Each path below is one point turned by a fixed rotation once a step. After each direction that follows a path, write how fast that rotation turns it, in deg/step (0 if it stays still).
Each turn is a multiple of 5 degrees from 10 to 175, or 0.
Each row of a path follows its step; steps can be skipped.
Rotation 1:
step 0: [ 31.6  18.6 -14.4   2.4  17.7   5.2  -1.9  -9.5   0.3 -16.2  20.7  33.4
   4.3 -18.5  -6.5  24.2  18.2  -2.4  28.0  16.7 -25.0  -8.3  -9.0   9.3
   7.6   7.6 -14.3  -9.6  22.2  -1.9  25.6   1.0  14.8  -8.8  15.8  -1.1
 -15.6  10.4 -21.4 -23.9  21.2  -7.2   3.6   3.5  22.6  10.7  -4.9]
step 1: [ -3.7  24.4  -7.4   7.9  -1.3  10.9   8.0 -13.8  25.7   1.0   6.5   5.1
  13.2  -4.6  33.8   3.7  15.3  -4.5  10.5  19.6  24.1  15.1  17.5  24.5
 -19.1  10.9  15.0 -13.3  10.9 -34.6 -27.2  -5.7 -14.8 -23.0 -30.2   1.0
   4.3  26.7  -3.7   3.7  14.0  -0.6 -16.5   4.8   1.9 -12.1  10.9]
step 2: [  4.0  16.5   9.5  20.8  -7.6 -33.7  12.3   4.7 -22.7 -10.9   0.1 -14.8
 -14.7   1.9  16.4  -1.7 -15.3 -46.7  -9.7  -2.3  12.1 -10.0  -9.5  17.6
 -17.6 -22.4   0.7 -24.0  -7.1  22.1   6.7 -15.8  -0.3  -8.5 -22.4  32.8
   2.1  -8.0 -17.4   7.2 -16.0  11.0  -7.3 -19.4   5.5 -17.2  10.6]
step 3: [-18.0  23.6  -5.2   7.5 -10.0   9.1 -10.7  19.2 -29.4  -6.4  18.3  -7.7
   4.2  -6.5   0.0   6.5 -39.3  15.6 -20.7   1.8  12.6 -17.4 -10.5   6.4
  -4.5   1.8  -5.7  14.2  -4.0  24.7 -21.0 -17.5  -4.5  -2.6  28.5 -31.2
  27.3 -12.2  -8.2  11.2  21.7  -6.8 -17.4  -4.0   3.2  16.3  21.2]
step 5: [  4.0  24.9   0.1  -6.4 -12.3  26.6  12.5   5.9   8.8  -6.6   6.7  33.0
  -1.9   2.0 -18.0   4.3 -21.7 -12.2 -10.3  -5.9 -26.2  28.7  -8.8 -19.4
   2.3  -2.7  -0.6   2.7  -6.7 -46.2  13.1  -5.6  -0.7   3.2 -16.1 -14.1
   7.9  23.4  12.5   2.6 -24.2  17.5 -21.2   4.4  -0.5  -6.1 -24.7]
step 6: [  3.9  -1.4  11.7 -29.0  10.4 -10.0  -1.4   7.0   9.3   1.0  -3.0   3.1
  15.3   1.1   7.5   2.4  -4.4 -13.9  21.4   8.9  54.4 -15.5 -30.0 -34.9
   4.7  -5.3  22.0  -6.1 -10.2 -18.1  34.6 -13.0   9.9   3.9 -22.9   0.0
  10.7 -11.8   2.5 -18.7   8.0   3.4  -4.8 -13.4 -11.2  -9.6   3.6]
step 7: [ 14.6  11.3  30.7  -5.1 -26.1 -11.9   6.8  21.8 -43.7  -3.9   3.4  -0.8
   9.2  -5.6  -2.2 -15.5  16.4  11.1  -2.5   2.2  25.7 -15.2  21.5  -0.8
  24.1  16.8  -3.6  14.5   3.5 -18.9   1.9  30.7   8.7  -6.9   9.7  11.5
  -7.9 -16.4  -0.7   8.9   3.9  13.3 -11.2  -1.0  14.7  -6.1  35.0]
step 8: [-29.7  -8.5  28.6 -14.8  -2.7 -22.4 -16.1 -28.0   5.1 -12.6   1.9  -4.3
  -2.8  20.4 -12.3  -8.9 -16.4  19.7  10.5  11.7  -3.1 -15.3  -9.2   6.5
  -8.8  -6.7  -9.3 -17.4  38.2  -0.4 -13.8  29.8  -4.2   2.7   8.3 -11.4
  10.6 -10.4  -9.5  31.4 -12.7  -4.1   0.0  23.9  25.1 -15.2  -6.5]
step 9: [-19.3  -9.3  -1.2  -2.2  -0.3  -5.8  -3.4   2.7   2.3  -9.6   7.9  -6.9
  -4.7  16.9 -34.7 -10.9  -9.8   5.6   1.6 -13.2 -12.3   7.8   1.9   5.4
 -41.9  12.7   0.0 -14.7 -38.0 -31.4  -9.3  12.9 -29.6   3.3  15.4   2.1
   6.2   6.4   4.5 -20.1 -25.3 -12.6  22.8 -28.7   1.5  14.5   0.9]
step 10: [-12.6  -0.9 -36.5  12.9   6.2  13.1   4.4   6.3 -12.0  42.7 -30.7   3.1
 -10.0  20.1 -27.5 -10.9   1.3 -26.6  -9.5  12.9   4.5 -28.5 -14.7 -31.8
   0.6 -12.1  16.7   4.2   7.5  -9.4  11.4   6.2 -10.6   8.2   8.2   5.8
  -6.3  12.7   4.9  -8.9  14.9  15.3  11.4   3.5   5.2  21.8 -12.6]
step 11: [ 18.9 -24.7  -5.2 -24.6  -1.5  30.8  13.2  16.0  20.4   3.3 -12.9  12.1
  -2.5   6.5   8.8  10.4  15.5   9.1 -14.0   2.0  10.8  -8.6   2.5   2.8
  11.0 -13.6 -29.3  12.3  33.0  -0.9  11.3   2.1  -1.8  -2.4  17.7 -12.6
 -25.7   4.2 -25.7 -31.7  -5.1  12.0 -11.9 -27.9   7.7  -3.0  24.4]
step 12: [ 24.4  -4.1  -4.4 -20.7  -2.2 -27.5  26.1   8.7   1.0   1.0  23.6  -2.4
   8.5  -9.4  19.6  19.9  30.9  -4.7  24.8   3.0   7.5  -2.2  22.3  -1.0
 -21.0   7.8  -2.2  13.0  46.3  -0.6 -10.8   4.9 -23.1  -8.2  -6.9  -1.7
  13.7  -1.9   3.7  10.8 -16.8  -1.3   0.1   7.1  13.0  12.5 -34.0]
Directions:
[ 5.3  1.0 -4.7 11.1  0.2  4.3 -2.1 -3.4  6.1 -6.2 -4.0 -4.0 -4.8  7.5
  0.9 -5.7 -2.2  4.3 -2.1 -0.1  2.7 -5.9  2.5  9.2  8.3  4.3  5.7  7.1
  4.0 -7.7  0.4  6.1  3.3 -2.9 -3.4  2.6 -0.2 -4.6  1.5  1.7  6.2  6.5
  1.0 -2.6 -1.8  3.0 -3.5] -> 115
[ -2.0  -4.4  -0.7  -5.2   7.5  10.3   1.7  -5.5  -0.9  -0.5   4.3   2.5
  -0.8  -0.7   5.3  -1.1  -1.2   0.6   3.1   3.4 -10.1  -6.3   2.1   2.3
  -7.5  -0.4  12.8  -2.3  -6.2  -4.5   1.0   0.1   6.0   4.7   0.3   9.2
   4.3   7.6   3.6   1.7  -2.4   2.4  -3.8  -0.3   4.5   1.6   1.6] -> 85
[ 3.2 -3.2 -2.4 -1.8  0.3 -5.6  1.8 -9.2  4.5 -1.7  2.7 -1.1 -8.2  2.8
 -4.8  2.6  2.4 -2.7 -0.3 -1.7  2.8 -4.7 -3.0 -5.2  5.4 -7.1  9.5 -4.8
  5.3  6.3  2.0 -2.1 -6.7  2.4 -6.6  4.0  4.1 -4.7  0.7 -2.5  2.1 -6.1
 -0.9 13.0  3.5  4.6  2.8] -> 170
[ -2.4   5.1  -6.3   0.9  -2.6   2.1   6.5   1.6   5.4   1.4  -1.2   0.1
  -4.2  -7.6   4.1   1.1   1.0   0.6  -2.6   0.3   1.2  -4.4   7.1   8.5
  -7.3  -6.2  -2.3   4.5  -2.6   7.0   4.0  -6.5 -10.6   2.0  -1.4  -0.9
   0.4   0.0  -7.9  -0.9   6.0   4.6  -1.5  -3.0   9.9  -0.4  -7.8] -> 35
[  4.8  -0.5   2.2  -7.3   0.4  -5.5  -6.3  -2.2  -5.8   7.0   3.0  -7.8
   6.7  -0.3   3.4  -2.1  -2.4   2.2  -5.3   3.9   4.0  -1.8  10.6   5.7
  -0.9  -1.6   2.5   0.3   3.5  -0.1   1.0  -5.3   4.9  -7.0  -7.6   0.2
   0.3  -6.1  -7.7   2.1 -10.9   2.7  -3.6   1.3   0.5   5.8   1.6] -> 70
[ -1.6  -0.2  -3.8  -2.3  -3.4   0.3  -3.1  -3.5   0.0   5.6  -4.7   9.3
   1.3  -0.3   0.0   0.0  -6.7   3.5  -1.4   6.6  -6.6   1.4  -0.1  -4.5
   6.2  -0.3  -2.6   8.3   2.5  -0.4   3.1  -0.1  -1.4   3.7  -8.4   2.2
  -2.9   4.4   1.1 -14.5  -1.5  -6.8  -2.8  -6.7  -2.5   9.3  -4.8] -> 65
[ -4.1   7.2   5.6  -1.7  -3.8  -1.6  -8.5  -2.7  -5.3  -3.4   2.6   2.8
  -5.2   0.6   5.7  -9.1  -2.0   5.1  -1.2  -2.2   7.1   2.6  -3.7  -3.5
   1.6  -5.3   1.6   2.8 -10.3  -5.6   7.7   2.1  -1.0   4.6   2.1  -4.9
   2.1  -3.4   2.7  -4.4  -2.8   4.8  -8.3   6.6   3.2  -4.9  -4.4] -> 25
[ -6.1   1.2   4.3  -1.0   0.7  10.9  -7.0   5.1  -3.4  -0.1   4.2  -4.7
   0.9   4.3   0.6   9.6   2.0  -4.2   7.8   1.6  -2.9  -2.0   4.5   1.5
   3.4  -6.8  -3.0  10.6   3.7   0.1   1.9   1.4   0.0   1.7   5.8   4.4
  -6.8 -10.0  -1.3  -1.1   4.7  -5.7  -4.0   4.2   1.5   0.3   4.1] -> 95
